One turning vector, and how many ticks it has turned:
The counts run from 0 to 236.
[  4  -8   0 -15  -5   6  13   3   0 -11  33   5  -6   4  -6   3  -4  -5
  -2  20   5   7 -15   8   0 -25  11  16   4  12  -1  29   5  -6 -16   9] => 51
[ 24   1   2  15  17  -4  21   6  19 -20  14  10  11  -5  -9  -3  -1   8
   3 -13  -3   7  -8  18  -2 -30  -2  19  -5   4  -9   8  -7   1 -14   7] => 142
[ 12   9  -1  -6  -1   5  16   0  13 -18  20  -4  -1 -23  -9  -3  -4  -5
   5  24   8  11  -1  19 -14 -21   3   9  -4   2   0  32  -2  -1  -8   6] => 42
[  5  19   1  -2  -5   6   6  -5  14 -29  24  -9  -8   4 -12 -11   1   5
  -8   3  -7  25  -3  24   8  -7  -4  11 -14  -1  -7  24  -7  -1   1   1] => 34
[ 11  -6  13   8   6  13  25  13 -27  -7  15   9  11  14 -18  -2  -6 -10
  -2   2  -1  12 -14  13   3  -7   2  21  10  10   0  11  18  -5 -14   0] => 65
[ 22  30  10   2  10  -7  12   7 -10  -6  -6 -17 -14   8   1 -16   9  16
  -6   2   1   0  -8  21 -23  -6  -2   9  -2  14   2  -1 -12  -1  -7 -23] => 11
[ 17  25  12   1  10   4  21   5  -8  -7  -6 -17 -11   5   0  -8   3  15
  -7   0   1  16 -20  15 -10   1  -3   5  -3  19  -2   3 -19  -3   1 -22] => 12
[ -4  11 -13 -14   4   3  -1  -4  14 -23  30  -7   2  -3  -6 -17  -3   2
   7   8   3   7  -8  19   2 -15   4  15   2  -2  -6  30  -2   9 -21  14] => 46
[  0   9  -8   4   7  27  13  10  -9  -7  21  -1  19  -1 -11 -11   2 -12
   8   8  16   2  -6  13  -3  -9   2  21  15  -4  -3  19   8   4 -16  20] => 57
[ -6  -6   0   4   0  15  13   5 -11 -12  27  22  17  22  -9  -1   2  -5
  -2   0  14   2 -12   8   8 -15  -2  27  16   4  -1  18  14  16  -9   5] => 61
[ 12  16   1  19  11   9  10  -2   7  -6  17   1   7  -2   0   1  -1 -23
  -3 -12  13  15   8  13 -12 -11 -10   2   9 -21  -5  28  -2  -7  -8  11] => 221
[  6  33  -1  12  15  25  12   4  -3  -7  -6 -11  -3  17  14 -10  13  18
 -11   4  15   0  -9   8 -12   3  -6  13   3   0   3   3 -20  -3  10 -14] => 14
[ 21  25  15  16  -2  13   8 -13   9 -13  12   2  10   2  -7  -5  -1  -9
 -13  -6  16  11  -4  18  -1   2 -14   2   6 -11  16  23  -3  -5   4   4] => 208
[  5   9  27  17   8  -2  12  -9  -1 -10  -3   8   9  12 -18  -1  -9   4
  12  -3  19  31 -17  13  -8  -1  -9  -1  13  -4  -6   2  11   9   2 -24] => 86
[  7   2  -3  -9   9  17  21   3  -9 -17  24  -7   4 -12 -13  -4 -14 -15
  18  15   4   8 -20  19  -1 -10  -4  10   5  11   3  19   4  -2 -21  10] => 55
[ 16   0  16   9  13  -1   7  -1 -15  -5   3   6   2  23 -17 -11 -11   6
   5  -7   4  16 -27  13   4  -8   7  14  10   5  -2   6  18  -8 -14 -13] => 77
[  8   0   0  -5  -5  14  21   7  -4  -4  28   9   5   3  -7   2  -2  -7
  -7  24   8   5  -5   9  -8 -19  10  20   6   3  -3  28  10  -8 -11  13] => 52
[ -9  -4   1  14  16  21   8  -4 -16  -9  12   4  16  12  -3  -4  -5   2
  17  -2  25  -3 -10  10   2 -10  -5  11  27   4  15   9  10  12 -16 -15] => 71
[  1   0  13  18  13  20  15  -4 -10  -3  -1   6   2  15  -1   4  -5   5
   1  -2  30  24 -17   1  -7  -2   6   2  21  -2  -2  11   8  -6   3 -22] => 82
[-21   3  -1   8  19  10   6   6   1 -24  14   0   3  20  -1 -18   8  16
   8  -3   6   1  -1   8 -16 -23  -3  26  -3 -16  -9   1  10   0 -10  -7] => 157
[ 19  17  10  10  -6  20   7 -10  -2  -1  13   6  -1   7   1   0   2  -2
 -30   3  31   2   2   8  -7  -2   4   4  14  -4  17  23  -3 -10   5  -7] => 204
[ 18  27   9   5  -3   4   2  -6  -3  -4  10   6   2  14 -19 -20   3   6
 -28  -5  15  18  -9  10  10   9   8  15  11  -2   1  18   0  -3  -4   1] => 199
[ 21  25  18  13   1  -1  19   8  -4   0   0   7  -2  31   5  -4  10  16
 -19   7   3   2 -20   6 -14  -4  -5  18  -1   9   0  -1  -4   2   8 -13] => 9
[  9  25  11  12  -3   2   0  -7  12 -22   7   4   0  18   8 -12  14  22
  -5   9   5  -6  -3  18  -8  -7 -13  12  -9   0  12   8 -12  13   9 -20] => 19
[-10   0  10 -12  -2  -7  11  -2  -5 -12  11   9  -5  19 -10  -8  -4  17
   7  27   5  17 -23  -3 -12 -12   6  14   3   5 -15  10  10  10   1 -17] => 172
[  3  28  11  11  10  11  19  13 -14   3  -3 -12  11  13   3  -5   7   1
   1  -3  10   0 -16   8 -26   0 -19  12  12   3  -5  -9 -14  11  -4  -8] => 1
[ 16  20  16  -1 -13  -1   7   5   2  -1  13 -11   1  14   3   1  -4 -12
 -12   9  15  15 -20   9 -21   3 -11 -10   2   4  -6  23  -9  -8  15  -4] => 108
[ -6  11  13  -8  -4   5  11  13 -25   1   9  -1   2  16 -16 -18   9   4
  -4  26   5   6  -6   4 -28  -5  -3  18  -1   3  -8   5  18  10  -1 -14] => 174
[  9  20   1  -2  -8   0   7   3  11  -5  10 -19   8   5   4  -3  -2 -10
  -8  -5  16  23 -15  15 -11   5 -12  -7   9   2 -17  25 -25   6   3   1] => 112
[ 28   4   3   2  -4 -10  13   3  15 -18  21   6  12   8   2   4  -5   4
 -11  -8   4   2 -22  19   6 -18 -11  13  -2  17  -2  17 -18   7  -4   6] => 129
[  2   3   7  20  24  23  28   9   6 -17   9   9  15   0  -2   0   1   9
  10   8   5   2  -1   6 -22 -25  -7  19  -8 -15   1   4  12  -4   0   1] => 152
[ 11   0   9  10   0  -3  16   5  -6  -7  28   6  -2  23   3  10  -7 -23
   1   0  -3  15 -11  11  -7 -21  -7   4   0  -4  -7  23   7 -17  -6  12] => 229
[-20  -5  -4  -3  18   3   8   6  -3 -17  13  -2  -4  11  -3 -16   4  20
   7  -1   0   6   0  10 -16 -30   2  17  -3  -6 -10   8  11   6 -20 -21] => 158
[  9  23   3   4  -5   0   1  -1  16 -26  16  -4  -1  -4  -4 -18  11   8
  -2  13   2   0  17  25 -16 -12  -7  10 -15  -5   6  21  -8  12  -3  -1] => 32
[ 12  17   2  -3  -3   4  -5  -5  -9  -9  13  -9  -5   8  -5 -19   1   6
 -30  -6  18   3   6  22  -3  -1   6   3  16  11  16  18  -7   3 -17 -19] => 201
[  9  21   4  12   2   7  25  -2  11 -17  -5   2  -1   5   5   5  11  23
 -13   1  10  18  -4  17  -6  -6  -8  11   4  10  -7   8 -24  15  13 -20] => 17
[ 20  29  15   9   7  -1  11   9 -13  -4  -2  -9  -2  22   4 -14  10  16
 -14   8   2  -8 -10  11 -24  -7  -3  17  -3   8   7  -2  -6   0  -1 -12] => 10
[-15  11  15   3   9  26  25  14 -15 -16   3  -8   7   7  -9 -10   2  -3
  15  18   3  13  -8   6 -23  -6 -12  14  -2 -10  -8   1  11   1   3  -5] => 165
[ 18  17   9  -1 -18 -10  -1  10  -1  -9  24  -5   7  26  10  -5   6 -11
 -21   1   7  -9  -9  14 -15  -7 -16   3   0   9   4  16 -10   3   4   0] => 118
[  8   2  19  24   8   7  15   0 -12  -6   5  20  16  16 -18  -5   3   3
   2  -6  17   5  -5  13  -4 -12   3  19  19  -4  -2   3  17  16  -7 -13] => 74
